In the data rows, the value 128 means zero.
What is the hidden score of each row? Scores go from 0 to 20, and 10 is about the middle. The score is a weighted sum of the row's numbers plus the product of two more (or one squared), each taken from its middle value.
[105 110 122 135 122 141 124 100 113 170 110 100 114 146 136 158 168 106
 121 108 134 143  87 141 169] ~ 17
[101  80 108 171 121 160 137 139  97 135 133 106  98 181 140 145 164  98
 126 153 143 162 109 132 148] ~ 13
[ 98 169  74  66 141  98 122  88  72 159 185  72 178 111  78 152 133 209
 152 165 107 112 144  98 110] ~ 9
[119 111 155 149 100 152 111 136 135 116 110 141 107 140 141 116 124 111
 117 109 130 143 126 120 124] ~ 14
[127 109 143 139 112 140 134 154 136 106 116 159 114 132 146 106 124 107
 119 131 130 126 150 132 114] ~ 10
[142 111 125 136 145 127 169 176 151  95 109 155 108 135 162  96 111 114
 146 151 145 104 173 133 103] ~ 8
[126 120 170 146  96 138 123 119 142 134  87 127  88 131 171 138 140 111
 110  91 134 139 117 151 161] ~ 6
[186 202 109  59 190  64 142 146 195 102 137 169 193  47  84  89  55 184
 154 140 117  53 160 120  93] ~ 6
[112  99 155 161 105 163 119 133 118 127 113 130  98 162 144 126 145 100
 114 111 136 147 119 138 142] ~ 10
[135 117 137 143 131 133 174 156 158 114  97 134  91 125 180 121 111  94
 141 110 152 117 144 144 129] ~ 8
[116  89 139 158 107 156 138 134 114 127 113 123  90 164 156 131 144  96
 122 122 138 155 113 134 145] ~ 11
[110  76 133 168 113 169 138 150 109 120 122 121  87 167 150 127 153  93
 127 143 144 155 134 133 135] ~ 5
[ 84 101  97 132 122 147 127 108  80 158 142  83 116 166 125 153 168 127
 125 149 127 151 115 124 137] ~ 12
[109  85 132 166 109 162 138 159 111 107 128 136  90 162 159 119 137  93
 130 140 141 148 137 125 119] ~ 8
[122 149  92  90 167 103 121  72 125 200 128  77 158 125  95 175 162 134
 127 132 124 121  81 140 175] ~ 12
[ 96 123 141 137 115 141 114  90 106 167 110  99 116 150 146 157 169 131
 106 111 125 144 104 146 154] ~ 10
[150 159 177 112 106 117  95 121 143 104 119 179 144  94 116  97  99 143
 115  99 116 122 139 135 117] ~ 9
[ 92 104  76 144 151 144 142 126  78 157 172  70 131 166 108 159 165 144
 150 180 127 141 125 115 127] ~ 8
[148 146  69  97 181 105 164 157 121  90 174 135 170 106  92 102  89 163
 161 202 124  94 167  99  59] ~ 12
[115 100 133 158 109 146 129 128 114 141 116 119  98 163 146 136 158  99
 128 121 136 159 121 138 150] ~ 11
[ 98  69 111 181 109 169 134 144 101 114 144 110  96 176 133 126 156  96
 120 153 142 168 140 121 118] ~ 14
[117  97 122 160 113 150 124 143 111 108 143 140 110 159 131 118 135 110
 131 140 136 149 133 119 108] ~ 10
[132 115 135 146 119 136 128 145 135 114 122 141 120 133 128 120 122 119
 128 131 131 135 134 128 121] ~ 11
[125 110 158 153  96 147 112 127 124 123 107 133 105 136 139 123 139 105
 112  95 129 146 115 124 142] ~ 11
[101 122  25 112 185 116 150 100  88 178 170  57 160 153  84 173 176 144
 155 201 131 125 100 111 129] ~ 17
[170 140 150 128 150 103 177 179 200 108  74 152 101 105 182 112 105 108
 141 104 149  91 144 154 121] ~ 12
[151 181 149  90 123 103 102 109 137 124 136 144 166  84 103 121  92 172
 120  95 106 112 131 111 118] ~ 9
[159 148 112 126 142 125 130 157 144  68 182 167 164  92  74  82  71 145
 137 152 127 121 147  82  64] ~ 18
[164 143 144 114 140 104 157 183 182  96  85 181 118  97 160  84  90 119
 133 126 139  84 164 146 101] ~ 11
[ 86 102 139 153  98 150 126 124 115 142 109 112 100 162 155 139 157 108
 122 115 133 156 122 135 136] ~ 14
[ 94 112 109 126 138 138 124 104  99 177 120  88 122 158 127 164 172 109
 119 137 132 139  99 149 168] ~ 9
[145 125 152 137 120 130 163 151 166 115  88 145  94 117 183 119 121 103
 129  99 143 116 137 150 136] ~ 11
[114 107 164 167  85 146 114 120 121 131 101 123  93 149 162 135 144  99
 108  92 131 152 113 140 152] ~ 7
[125 105 143 149 111 135 141 159 145 107  98 144 103 148 163 112 122 107
 125 126 138 131 138 144 121] ~ 13
[162 139 119 108 161 111 143 183 173  76 118 182 145  96 134  76  74 127
 143 157 134  86 171 131  75] ~ 5
[125  91 125 163 138 148 134 126 118 140 126 113 103 164 138 141 149  97
 127 137 138 147 109 130 154] ~ 5
[ 96  98 109 139 130 145 121 110 107 166 126  94 116 172 128 154 160 110
 127 137 135 151  93 140 154] ~ 15
[109  88 141 167  99 160 136 146 126 113 106 137  91 164 160 124 146  96
 126 121 142 154 127 125 130] ~ 17
[116 175 117  79 133 104 126 107  97 114 185 121 174  91  89 135 104 202
 145 142  96 118 165  98  97] ~ 9
[112 123 133 127 112 139 120 111 107 151 120 112 124 138 138 146 149 131
 122 110 124 139 115 140 143] ~ 15
[101 100 106 144 131 145 138 129  97 130 147 115 117 158 132 135 152 113
 135 154 136 144 129 129 118] ~ 11
[117  99 107 140 134 152 143 155 111 104 156 137 121 149 125 110 126 112
 143 167 135 138 142 117  88] ~ 13
[130 136 127 125 131 126 128 117 132 132 122 122 133 128 120 133 127 135
 131 127 128 128 131 127 129] ~ 9
[191 181 107  93 166  78 150 166 186  73 150 166 175  53  89  85  53 158
 152 137 133  81 166  97  63] ~ 8
[124 106 106 143 144 141 133 117 123 149 135  96 125 158 120 151 160 111
 130 150 135 151  89 126 149] ~ 14
[103 128 123 114 142 125 105  75 116 189 105  88 135 137 130 172 167 121
 119 116 126 146  79 147 187] ~ 7
[ 92  93  95 145 136 149 137 117  96 167 135  89 119 173 118 156 170 112
 129 159 136 147 104 130 136] ~ 15
[125 108 161 155  95 147 118 136 142 119 107 136 100 136 163 112 135 102
 110 104 132 142 121 137 129] ~ 11
[146 181 140 102 136  94 126 100 147 134 146 117 159  86 114 147 104 175
 138  98 111 109 126 113 144] ~ 8
[ 91  88  64 147 154 149 141 127  85 161 160  73 118 184 111 160 173 114
 140 179 134 150 120 111 122] ~ 9
[ 97 129 107 107 139 129 114  81 107 196 115  92 134 148 127 174 175 128
 121 116 121 133  89 145 177] ~ 16
[117 145  76  96 172 106 123  78 111 191 137  70 166 135  97 179 160 144
 130 149 126 116  71 128 151] ~ 13
[100 167  76  81 169 110 117  82  89 161 196  76 185 129  55 166 139 189
 139 174 109 114 124 104 122] ~ 9
[161 154  81  99 187 100 160 168 160  88 161 158 170  88  95  94  79 148
 155 177 131  81 173 111  81] ~ 5
[102 163 121  87 143 104 102  73 105 176 137  93 166 112  92 166 147 169
 129 126 108 122 104 124 162] ~ 7
[ 84 152  51  79 166 107 138  92  63 161 196  70 178 126  78 159 153 198
 151 199 111 114 144 101 103] ~ 10
[131 104 105 149 127 140 140 157 107  73 171 157 131 134 110  88 103 114
 132 168 131 137 168 107  65] ~ 11
[160 142 149 101 140 111 132 173 166  88 102 181 132  99 143  89  89 124
 131 130 131  90 165 138  96] ~ 11
[108 112 139 134 102 143 111 124 110 145 113 119 107 144 149 140 147 108
 119 112 132 145 112 142 149] ~ 9
[115 122 170 137 109 141 111 108 136 155  87 120 109 134 154 145 152 108
 114  85 127 145 111 149 159] ~ 6
[140 126 115 127 144 130 128 153 135 106 140 138 137 125 116 107 112 132
 133 143 128 120 134 111 103] ~ 10
[ 89  71  85 166 137 164 135 142  78 137 150  99 108 188 136 145 174 105
 133 175 140 165 119 124 119] ~ 10
[114 102 111 160 140 148 132 126 120 143 124 107 113 162 140 149 148  98
 131 135 137 147 107 129 161] ~ 13
[112  95 144 155 104 153 129 123 117 129 113 124  94 157 152 134 149  95
 108 116 136 158 118 133 146] ~ 9
[131 101  68 139 168 136 149 172 124  93 172 140 134 141 109 102 118 126
 152 202 136 123 162  96  78] ~ 10
[122 109  79 133 160 137 133 114 109 165 141  88 138 159 111 159 164 107
 137 155 131 138  91 125 149] ~ 15
[134 137 145 132 110 128 111 126 131 106 134 152 131 114 118 108 109 127
 117 114 124 135 131 120 123] ~ 11
[151 171 144  95 119 110 101 101 127 119 149 150 158  88 104 119 102 166
 123 102 108 117 134 110 114] ~ 12
[114 145 121 114 133 121 122  96 109 170 136  86 132 131 115 166 154 161
 137 113 122 132 111 124 170] ~ 9
[120  91 141 152 108 152 132 155 129 110 123 137  98 151 150 114 137  96
 129 125 137 147 143 133 120] ~ 11
[141 115 159 150 107 144 118 137 142 115 104 145 105 128 158 115 121 100
 111 106 129 135 130 133 128] ~ 4
[112  78 111 173 112 166 140 152 106 120 138 119  96 175 146 130 161  86
 126 146 141 163 132 126 131] ~ 14
[103 135  98 103 151 121 115  70 107 201 130  72 148 140 105 177 172 144
 128 133 121 130  85 139 173] ~ 13
[151 126 145 114 131 123 162 161 163 104  89 156 111 118 170 103  99 115
 131 128 140 105 159 145 121] ~ 3
[117 109 172 155  82 147 113 118 134 137  98 127  95 149 160 139 141  95
 102  99 137 155 109 148 155] ~ 9
[121 105 165 151  93 143 123 129 129 136  90 127  86 148 166 130 144  91
 117  95 134 146 118 148 150] ~ 8
[120 100  99 158 153 145 134 126 111 149 137 104 119 168 129 149 158 104
 131 145 137 150 101 126 150] ~ 10
[106 135 121 115 127 122 124  86 119 185 121  75 127 133 124 171 180 139
 122 109 127 128  94 141 171] ~ 13
[108 151  72  95 157 108 123  81  81 164 188  86 176 117  68 158 144 179
 151 168 109 122 125 107 123] ~ 12
[119 106 165 157  92 151 119 127 134 131  95 132  93 146 163 128 150  95
 120  99 135 149 119 143 149] ~ 11
[107  82 125 165  85 164 133 140  95 123 133 114  87 175 153 132 158  92
 129 137 138 160 128 136 133] ~ 16
[176 165  58  73 203  86 170 181 163  80 177 159 191  79  78  85  73 172
 167 199 127  68 170  93  56] ~ 14
[108  65 110 182 112 173 148 166 105 104 137 126  88 180 147 121 154  79
 128 160 147 163 142 119 115] ~ 12
[122 105 155 153  97 150 115 115 124 147  96 115 102 146 157 142 152 104
 109 100 133 153  97 143 163] ~ 11
[118 103 157 149  91 149 121 140 130 123 100 137  95 146 152 118 140  96
 111 108 136 144 124 146 146] ~ 12
[107 149  80 103 159 118 108  84  72 142 201  98 188 118  53 144 125 169
 130 165 104 141 114  90 121] ~ 10
[ 97  70 109 162 117 165 143 163  99 107 145 119  87 175 150 125 152  84
 134 160 143 163 138 120 115] ~ 8
[183 148 122 111 156 111 142 180 177  63 136 189 155  81  96  61  57 129
 147 152 136  92 165  98  56] ~ 8
[122 113 171 152  95 147 121 129 136 132  84 133  96 143 162 125 138  95
 105  83 132 136 119 155 152] ~ 11
[141 118 146 133 128 135 145 167 150 108 102 156 105 127 158 108 120 101
 132 121 141 108 140 147 118] ~ 13
[177 160 114  93 167 101 161 183 179  73 122 193 155  68 125  69  59 145
 149 154 137  65 178 120  59] ~ 8
[106  64  96 181 131 168 143 155  96 119 157 110  96 185 129 129 154  88
 140 169 143 166 128 117 118] ~ 11
[172 194 141  99 147  80 131 116 164 115 143 135 168  64 103 126  82 177
 133 106 118 104 133 116 130] ~ 4
[103 177 116  83 146 110  85  55  97 181 157 102 179 100  75 177 141 184
 115 119  96 130  96 120 148] ~ 6
[114 102 152 147  98 152 126 124 108 141 112 120  93 153 155 136 158 111
 116 112 134 153 122 139 156] ~ 8
[119 128 193 140  89 132 105 101 138 154  77 131 102 129 165 140 148 112
 109  53 129 145  99 153 177] ~ 8
[102  96 136 141 101 148 127 126 109 142 112 117  95 158 152 141 156  97
 117 121 136 153 121 137 142] ~ 11
[119  98 141 155 104 146 136 145 127 124 110 127  88 151 165 130 147 100
 127 114 142 147 129 145 134] ~ 11
[182 198 109  65 188  65 145 140 179 107 142 160 190  45  88 104  66 178
 150 140 116  55 151 112  89] ~ 6
[136 154 100  97 167 108 140 133 132 117 144 129 160  98 101 120 103 155
 141 150 126  92 154 117  94] ~ 7
[110 147 135 108 125 110 109  78 125 191 105  90 126 130 126 174 169 143
 116  94 125 123  82 143 188] ~ 9
[170 165  53  82 203  85 173 167 150  84 187 154 191  76  77  85  67 183
 168 205 128  72 185  98  56] ~ 7
[132 122 139 134 109 135 121 155 135  89 134 154 125 126 120  98 105 123
 120 130 128 129 151 118  94] ~ 11
[ 90  72 106 165 123 170 143 150 101 117 146 111  92 180 140 133 163  85
 127 162 140 169 134 125 122] ~ 11
[193 167 157 104 154  90 152 173 224 111  62 180 125  80 167  99  87 111
 140  92 135  59 146 158 140] ~ 6
[116 102 162 163  93 150 127 139 137 122 103 147  95 149 158 121 142  95
 113 112 135 142 128 137 141] ~ 14
[132 154 110 126 139 122 110 109 111 108 189 115 160 110  84 138 100 165
 144 126 112 138 135  89 112] ~ 10
[125  97 123 152 120 139 166 161 131 106 111 129  88 149 168 114 129  97
 138 142 149 138 143 133 118] ~ 10
[105 142  85 101 145 114 112  90  91 167 161  85 160 135  98 160 163 169
 135 143 110 130 118 116 138] ~ 14
[164 175 123 113 149  99 124 111 141 123 157 132 163  88  99 137 101 181
 139 113 118 113 128 111 129] ~ 9
[121 154 109 105 149 115 120  80 103 185 161  75 155 126 105 177 158 170
 136 133 111 137 105 119 172] ~ 1
[106  97 144 151 106 152 120 130 121 137 113 118  94 163 164 140 155  95
 118 107 138 159 110 140 160] ~ 10
[114  95 153 155  95 153 140 144 131 123 104 139  84 154 165 124 149  91
 116 105 139 146 131 143 135] ~ 15
[171 156 143 115 150  91 157 174 198  91  81 185 133  78 145  85  78 132
 140 122 136  76 164 148 107] ~ 8
[190 192 130  80 180  73 139 141 189 108 122 167 181  63  98  98  75 166
 147 123 115  68 139 120 110] ~ 7
[127 140 180 131  84 124  97  96 139 159  74 122 107 123 155 150 131 121
 106  76 125 134  96 155 162] ~ 8
[147 129 152 145 124 134 120 142 138  97 119 163 126 116 128 102 104 114
 116 111 125 130 148 129 104] ~ 7
[154 132 143 112 137 112 154 169 183 101  82 171 118 104 165  97  93 113
 145 127 142  91 159 140 105] ~ 7
[152 122 128 134 144 112 174 172 173 103  91 143 102 120 182 114 109 109
 147 135 154 102 151 143 121] ~ 6
[171 155 111 111 156 111 101 130 140 100 181 163 185  98  56  91  80 154
 124 148 113 110 120  88  82] ~ 15
[ 96 160  61  67 152  98 135  88  75 162 192  69 174 119  76 162 143 210
 155 188 111 113 152 101 100] ~ 14
[ 85 137 118  99 124 125 107  78  96 182 129  88 138 140 117 170 161 157
 119 125 118 139 108 135 163] ~ 10
[127 115 165 151 100 141 106 138 143 116 102 146 105 131 143 119 116 105
 107  98 129 138 117 134 141] ~ 13
[106  81 131 163  96 161 138 152 107 116 121 125  90 168 163 131 149  96
 132 127 143 159 125 135 124] ~ 15
[115 122 169 143 107 138 112 111 136 149  90 121  99 145 161 142 154 105
 107  81 130 147 107 149 173] ~ 7
[115  93 143 154 105 147 126 146 112 116 119 130  98 161 152 114 148 102
 124 140 134 153 136 135 125] ~ 6
[106 108 104 124 140 143 127 107 109 176 123  96 119 166 126 161 173 108
 125 133 133 143  95 136 154] ~ 17
[174 144 132 124 157  91 166 181 208 104  84 170 125 105 159  96  97 117
 147 114 143  69 151 147 115] ~ 13
[145 147 158 130 112 133 110 121 129 104 126 154 136 107 121 110 103 133
 110 113 119 132 127 118 109] ~ 5
[146 164 168 105 112 111 101 112 140 113 118 154 146  97 122 120  95 147
 113  93 112 116 123 127 130] ~ 7
[125 102 144 146 115 145 119 158 127 105 117 154 109 138 142 105 125 113
 129 134 132 133 147 135 112] ~ 7
[135 123 167 140  85 139 108 131 139 114 106 147 109 126 138 114 120 107
 104 101 129 132 119 131 142] ~ 12
[169 175  73  67 187  83 153 154 147  94 163 142 184  80  88  96  72 177
 156 173 121  73 167 102  80] ~ 12
[ 86 123  91 115 130 130 119  87  71 174 157  80 143 153 104 168 177 149
 130 151 116 150 113 124 140] ~ 15
[105  95 141 160  95 156 126 129 112 135 117 127  89 158 167 138 157  99
 120 111 136 160 114 136 134] ~ 13
[121  99 124 143 124 142 138 172 124  98 123 157 112 148 146  96 127 106
 133 148 137 124 160 121  96] ~ 8
[132 104 145 151 110 145 124 150 127 109 109 143 107 144 148 111 129 110
 120 122 130 134 135 140 115] ~ 13
[ 96 110 125 140 101 145 122 105  92 154 113 108 109 164 137 149 162 113
 119 132 130 153 114 137 138] ~ 16
[113 118  65 133 158 129 153 130  81 132 192  82 140 145 100 157 142 164
 154 183 126 137 142  95 117] ~ 6
[121 100 139 150 108 144 141 144 123 117 106 135  99 141 165 122 135  99
 125 134 141 136 133 139 129] ~ 7
[ 96 113  83 114 154 135 121  91  86 186 146  74 140 165 110 171 175 127
 131 147 124 143  95 129 159] ~ 13
[170 144  61 113 192 106 175 179 144  59 195 163 169  94  79  80  58 152
 166 195 135 103 172  84  43] ~ 11
[159 149 167 132 108 127 112 122 162 129 103 154 130 102 130 124 113 128
 114  82 122 112 107 140 154] ~ 16
[108  81 101 166 133 160 138 143 102 129 143 118 101 168 138 134 156  92
 138 159 140 157 120 129 130] ~ 11
[189 163 134 112 136  94 126 155 179  73 140 187 162  67  90  73  58 138
 129 124 126  99 143 113  67] ~ 13
[137 111 168 152  92 147 110 139 137 118 103 149 105 130 155 117 127 101
 120 101 132 142 120 141 137] ~ 9
[173 157 101 104 182  90 167 189 185  63 143 184 166  72 106  65  58 141
 151 167 137  72 175 111  45] ~ 9
[116  98 159 161  99 148 123 145 131 121 101 132  93 157 168 127 140  96
 116 103 137 149 118 142 150] ~ 9
[143 150 191 123  92 124  94 107 156 123  97 162 118 102 137 113 114 117
 104  71 126 125 115 148 151] ~ 9
[110 108 166 152  98 142 110 126 128 135  99 140  98 138 150 126 140 102
 103 104 128 146 121 141 151] ~ 9
[109 165  98  93 131 105 125 105  83 122 189 115 173  94  77 136 109 209
 150 153 105 120 172 100  88] ~ 10
[116 116 171 147  91 145 109 113 134 135  97 130  99 138 156 129 138 113
 105  89 129 153 110 148 149] ~ 11
[136 113 137 134 123 137 135 162 141 101 114 158 120 137 140  96 111 109
 125 136 135 115 157 135 105] ~ 11
[ 94 101 109 145 122 147 131 123  98 135 137 112 114 161 138 141 155 118
 132 145 130 148 121 129 131] ~ 14
[ 94  90 111 163 127 151 133 112 106 157 120 100 107 174 137 144 162 100
 122 142 140 155 102 143 141] ~ 15
[113 109 161 146  94 143 129 130 143 123  91 141  94 141 170 121 135  98
 114 102 135 144 127 148 143] ~ 13
[115 103 156 153  92 150 123 118 124 142 104 117  93 143 156 140 155  99
 117 111 136 157 110 146 156] ~ 9
[ 94  89 107 145 133 154 131 124 104 151 133  98 112 173 139 148 172  96
 130 159 136 161 106 133 154] ~ 10
[122 157 127 109 140 112 121  89 122 162 138  93 142 118 120 170 145 171
 129 109 118 129 115 131 168] ~ 6
[100 123  72 112 163 120 121  88  87 185 167  70 150 145  98 177 174 157
 144 169 120 133 110 112 151] ~ 9
[122 116 166 150  99 136 113 110 133 154  94 124  99 148 161 144 155  99
 103  87 129 148  98 149 174] ~ 9
[119 122 187 153  84 146 106 112 133 134  88 129  99 136 164 133 140 103
 106  66 129 151 107 153 162] ~ 10
[126  96 132 163 112 154 129 156 120  93 132 139 106 147 145  99 116 101
 126 142 139 137 148 124 104] ~ 5
[109 106 126 142 112 148 116 118 102 142 124 111 106 162 140 141 157 123
 123 138 130 147 122 135 138] ~ 10
[188 170  99 101 173  95 164 168 173  66 147 183 171  67  98  73  53 157
 148 168 134  78 175 102  58] ~ 5
[109 105 135 161 114 142 121 109 118 161 113 109 106 159 153 162 162 104
 117 117 131 149  90 154 173] ~ 15
[133 175  96  90 160 107 116 103 109 124 183 112 183  89  77 140 112 194
 135 148 102 117 140 107 107] ~ 4
[118 117 170 145  86 147 104 118 124 144  93 132 100 149 148 140 147 102
 100  81 131 151 101 147 156] ~ 12
[111  87 130 165  95 160 135 139 100 121 125 116  90 164 158 129 148 105
 124 133 142 156 127 141 129] ~ 12
[165 179 129 105 151 113  82  90 135 118 167 153 186  78  56 117  87 163
 112 118 104 120  95 105 107] ~ 11
[172 146 112 103 154  99 165 187 179  71 123 188 147  90 117  70  69 126
 141 162 136  73 185 131  78] ~ 12
[163 173 182 105 109 116  91 110 159  98 113 170 152  78 121 109  88 146
 102  82 112 110 135 123 119] ~ 2
[114 189 115  73 139  95 113  78  96 160 166  97 179  95  82 152 129 214
 142 133  96 103 154 106 123] ~ 7
[143 141 184 129 106 118 127 146 178 119  67 162 109 107 174 110 110 109
 112  85 137 110 124 159 147] ~ 8
[117 115 132 138 116 141 127 119 126 142 109 117 114 143 144 144 150 121
 121 119 132 138 118 139 151] ~ 12
[178 123  96 122 166 111 158 197 176  59 134 179 144  98 121  65  74 130
 148 173 146  77 172 112  46] ~ 11
[101 105 143 147 104 141 130 117 109 147 105 109  96 149 144 146 156 109
 113 109 133 148 115 141 149] ~ 8
[114  98 134 158 112 158 130 137 121 116 134 138 106 152 135 114 132 106
 121 129 136 150 135 126 133] ~ 14
[176 183  87  77 195  74 154 162 163  91 157 155 190  61  78  90  66 181
 162 167 123  62 170 103  68] ~ 6
[114 113 155 147 100 148 117 126 117 137  98 110  97 141 162 136 145 104
 117 104 137 144 116 135 152] ~ 2
[102  79 113 163 117 155 139 135  92 126 137 116  97 174 145 133 163  99
 127 149 143 157 126 130 130] ~ 8
[147 132 153 110 137 118 127 156 160 100  98 177 126 105 144  91  98 110
 124 114 126  97 155 145 111] ~ 10
[154 171 152  84 125  97 116 109 155 151 102 137 146  97 126 131 112 151
 124  94 117 106 115 141 145] ~ 15
[118  96 141 156 107 150 131 132 115 134 112 128 100 156 160 129 145  87
 116 127 134 154 112 146 152] ~ 8
[146 106  93 133 167 117 181 214 164  66 134 172 122 125 138  69  93 115
 157 197 146  94 186 117  68] ~ 8
[104 119 174 149  87 137 110 107 136 147  83 121  89 138 164 140 142 109
 109  82 127 144 112 155 165] ~ 11
[138 125 192 142  89 136 102 111 143 148  79 140  99 133 168 141 140 106
  97  61 125 142 105 150 167] ~ 7
[179 150  86 106 174  90 177 194 175  52 156 180 167  75 100  63  53 142
 160 191 139  79 181 102  37] ~ 11
[111 150 118  98 151 115 115  65  96 194 150  82 151 136 107 178 167 169
 126 126 111 124  96 133 175] ~ 7
[115 106 154 157  96 140 123 135 126 129  94 134  95 146 166 126 148  95
 116 109 134 141 111 145 143] ~ 7
[100 129 133 119 113 123  99  82 100 179 111 104 121 142 127 169 165 138
 109 110 119 138  98 144 165] ~ 9
[136 199 113  71 139  97 102  72 117 154 168  99 195  89  61 154 112 207
 135 128  97  99 122 111 137] ~ 9
[184 155 126 119 152  92 141 175 198  72 121 188 154  72 110  70  67 132
 135 138 133  81 156 117  67] ~ 14
[118  93 153 161  97 156 129 141 126 118 108 132  92 153 161 122 138  94
 118 111 137 148 129 137 123] ~ 11
[116 141  72 108 173 127 115 100  71 125 224 107 188 130  44 137 129 161
 134 184 111 139 115  83  91] ~ 8
[109 166  95  75 139 106 127 104  81 128 201  94 175 101  78 130 122 201
 147 168 104 118 167  96  91] ~ 10
[194 144 129 126 171  92 164 186 201  93  93 175 126 103 153  91  91 116
 144 138 140  77 158 144 112] ~ 7
[119 172 133  90 137 101 105  66 108 184 137  90 157 116 103 180 149 172
 123 102 106 129  98 136 185] ~ 7
[136 101 146 159 110 143 127 151 131 110 116 142  94 139 152 115 127  96
 125 127 139 141 133 125 126] ~ 2
[121 151 151 114 121 116 124 105 142 151  99 117 131 115 136 137 131 128
 121  99 124 116 106 148 149] ~ 12
[114  92 143 162 108 153 131 140 124 129 110 133  89 147 154 135 153  97
 118 107 139 157 117 137 142] ~ 13
[ 99  95 155 162  93 160 119 124 111 126 112 117  88 156 163 138 153 103
 118 101 137 161 103 142 153] ~ 12
[117 106 167 150  96 151 124 121 132 133  96 139  96 144 163 131 152 105
 116  93 136 149 116 145 150] ~ 13
[ 93  68 109 176 111 172 147 159  95 106 140 110  86 182 158 125 153  86
 137 163 146 164 147 122 113] ~ 8
[109 112 162 150 105 141 110 111 126 157  94 130  99 144 154 142 158 103
 112  93 130 144 108 143 165] ~ 9
[187 177  79  87 200  79 159 169 164  90 159 160 190  72  85  91  63 171
 167 177 125  66 170 110  69] ~ 8
[117 104 137 147 120 145 133 158 121  85 134 144 116 143 135 101 113 115
 126 146 135 139 151 123  96] ~ 6
[110 103 168 158  94 153 121 123 123 129 105 129  90 152 156 138 149  98
 107  95 134 153 109 147 164] ~ 10
[121 138  85 102 174 109 129  83 121 193 129  82 153 131  98 172 159 135
 130 141 125 130  72 132 165] ~ 13
[134 119 152 147 112 135 154 152 157 120  91 135  92 132 173 126 126  98
 135 105 147 125 137 150 129] ~ 12
[ 88 138  81 102 142 125 109  77  67 176 171  77 164 142  83 174 157 174
 134 157 112 140 117 122 147] ~ 11
[148 171 116 110 151 109  91  99 123 123 178 131 191  92  51 127 100 158
 119 130 102 127 106  99 110] ~ 13
[107 127 158 132 109 134 108  90 133 174  87 109 108 144 150 158 158 111
 101  81 124 142  90 158 180] ~ 12
[130 115 139 146 113 139 121 141 128 107 128 148 115 135 134 110 119 120
 124 122 130 138 139 112 102] ~ 8
[179 184 131 104 150  93 134 124 163 104 156 146 166  63 100 115  72 180
 145 121 121  99 144 103 107] ~ 4
[122 151 146 112 121 121 108  81 124 175 109 110 136 119 122 160 146 146
 118  99 116 131  92 143 166] ~ 9
[136 171 156 100 122 112 107 116 119  99 152 156 167  88  92 112  85 178
 126 109 104 117 160 111 103] ~ 5
[117 152  98 106 147 116 123  95  91 142 185  93 156 122  94 159 138 179
 142 140 107 136 121 107 137] ~ 10
[158 217 181  80 120  83  82  67 163 149 110 145 176  59 103 136  94 191
 104  50  99 106 113 138 146] ~ 10
[117 174  89  81 158  98 112  70  92 169 172  87 178 117  74 167 141 183
 139 146 105 112 119 113 131] ~ 14
[102 148 117  90 149 120 101  65 108 202 127  77 146 132 114 177 165 148
 123 107 118 127  77 153 186] ~ 11
[112  86 134 159 106 163 138 151 115 108 130 132  90 161 149 117 143  95
 134 138 136 159 145 129 120] ~ 10
[164 146 128 117 144 113 139 136 158 119 121 152 146 105 115 105 107 132
 133 119 126 103 136 128 117] ~ 14
[133 153 163 120 117 118 114  93 148 158  95 121 128 110 141 143 133 127
 118  84 121 122 114 148 165] ~ 5
[163 149 125 116 157 111 134 151 154 107 121 149 153 100 118 107  99 142
 135 141 125 101 144 118 107] ~ 2
[129 119 172 154  88 146 114 126 125 127  99 131 103 137 152 132 130 110
 109  94 129 143 110 137 142] ~ 8
[186 147 120 117 159 100 145 182 189  73 128 188 147  79 110  66  72 129
 138 162 136  90 173 108  58] ~ 5
